Rotation paths and how fast each direction turns (degrees a step):
Each turn is a multiple of 5 degrees from 10 to 175, or 0.
Each row of a path follows its step; steps can be skipped.
Path 1:
step 0: [-27 -27  -5 -23  34 -15  38 -10   3  19 -33   5   4  -9  36 -60   8   1
  28  13 -34  32 -37 -78 -32  37  -9 -26 -20  18   5 -22 -42 -62 -26  31]
step 1: [ -1  12  15   8  -6 -35 -42  30  -1  27  -9  -1  14  33   9 -64 -16   8
  11  22 -17 -52 -18 -31 -12  42  72 -18 -20  15  12  -5 -66 -24 -62 -12]
step 2: [-20   8 -15   5 -22 -50  11 -18  15   0 -31 -22  28 -26 -13 -41  25   5
   2  28  62 -65   8  25 -46  51  31  -1 -45  46   0 -15 -29 -14  22 -49]
step 3: [ 27  13 -35   6  54  40  19 -35  36 -21   2 -23 -16 -31  17 -27  42   8
 -14  45  34 -33  21  11  32  15  47   4  17   9 -10  11 -46 -33  24 -75]
step 4: [ 57  33 -77 -11  40  22  14 -26 -49  14  30  20 -35  11  24  -5  12  -1
  -9  18  23  11  14  29 -20  45 -26 -48 -10  20 -43  31 -18 -23 -17 -41]
step 5: [ 23  22 -20   2  38   2  20 -60 -42  30   8 -14  -8  18  60 -40  39 -23
  -2  24  21  52 -54 -50  -9  36 -14  11  12  55 -17 -21  -3  27 -18  26]
step 6: [ 20  47 -12  33  13 -15 -56  23 -29  47  17  27  48 -12  -3 -38   8  -1
   7  55  25  -1 -20 -49   3  10 -23  22  29  27   4 -20 -51 -34 -43  47]
step 7: [-56  -9 -18  -9 -51 -19 -15   7  17  29 -19  42 -10 -38  10 -40  58 -13
  18  46  42 -25  -6 -40 -48 -20 -33  -6 -23  19   6 -15 -60 -17 -33  -9]
step 8: [  0   0 -19  16  17  -9  44  34  38   8 -47  21 -54 -19  20 -62  22 -22
  27  53  -3 -60 -18 -26  23  22  31  18 -32 -40  -5  13 -35 -44   0 -14]
step 9: [ 27 -19 -19 -26  -5 -17  12  10 -29  20 -23 -21 -60  18  -2  -8 -10   7
  31  44 -20 -39  19  30  31  69  12 -23 -46  59 -27 -15 -36 -42 -11 -38]
step 11: [ 57  18 -42 -14  16  -3 -13  -4 -15   9  55  -6  27  -3   4 -57 -47  22
 -18  16  68  12  11 -61 -13  15  28   0  39  43  -6  13 -37 -23  -2 -39]
step 12: [ 21  11 -47 -42  38 -12   9 -38  15 -35   5  40  44  -9  30 -54  42  19
   3   7  48  -3 -12 -11 -66  -9 -31  -7  -8  36 -23 -20 -22 -24 -57  -1]
[  3  -9 -14  -3   1   8  -6 -23 -12  15   3  10   6   3   6  -6  -4  17
   6 -14  -3  11  15 -13  10   0   1  14   0  10 -10  21   9  -1   5  12]
60
[  4  -5  15  -4  12  10   1  -8   3  -8 -11  -3  19 -11 -14   9   6   7
   4  15 -11  12  10  12  11  -3  -8   7  -1  11 -11 -16 -11 -22  -6   6]
115
[ -8 -10   0  11  -5  -9 -13   3   3  15   9 -19   4 -19  -6  12  10   9
 -11  -5  17 -15   1   3   9  11  -4   0  20  14   9  -2  -1  -1   9  13]
90
[ -3   7  17  -2  15  -2 -10   3   0  17 -13  -1  -9  -5 -10 -28   0  25
  -9  -9   6  -3   3   6  -8 -14 -10   8  -7  -4   7  -7   6   7  -9  -8]
65
[ -4  -3  10 -19  -4  15 -24   3  -6  -5  10  -9   8 -12   5  -1   0   0
  11  -8  11   0 -23   0  11   7  -3  -3 -17 -19 -13  -1   9  -4   9  -3]
0
[ -2  -7  20   6   0 -21 -10 -20   4  -3  14  18   8   3   6   6 -16   4
  -6   6   9 -10   1 -12 -14  -2   5   9   2 -12 -13 -12 -15   4   0   2]
70
[  1 -19  -8  16 -15   1  -5 -13  -4   5  -1  -1   4  13  -8 -20   6  -5
  22  -6  -3  -4 -11   8  -4 -14  -1  -7   8 -14  14 -11  -5 -17  -1  11]
55
[  1  25  -7  12  15   6  -6 -17 -11   6  13   5  16  -3   6   2  20 -13
 -10  -4   0   1  -8  22  -6 -13   0  -1   5   0  -6   2  -3  12   7  -5]
40
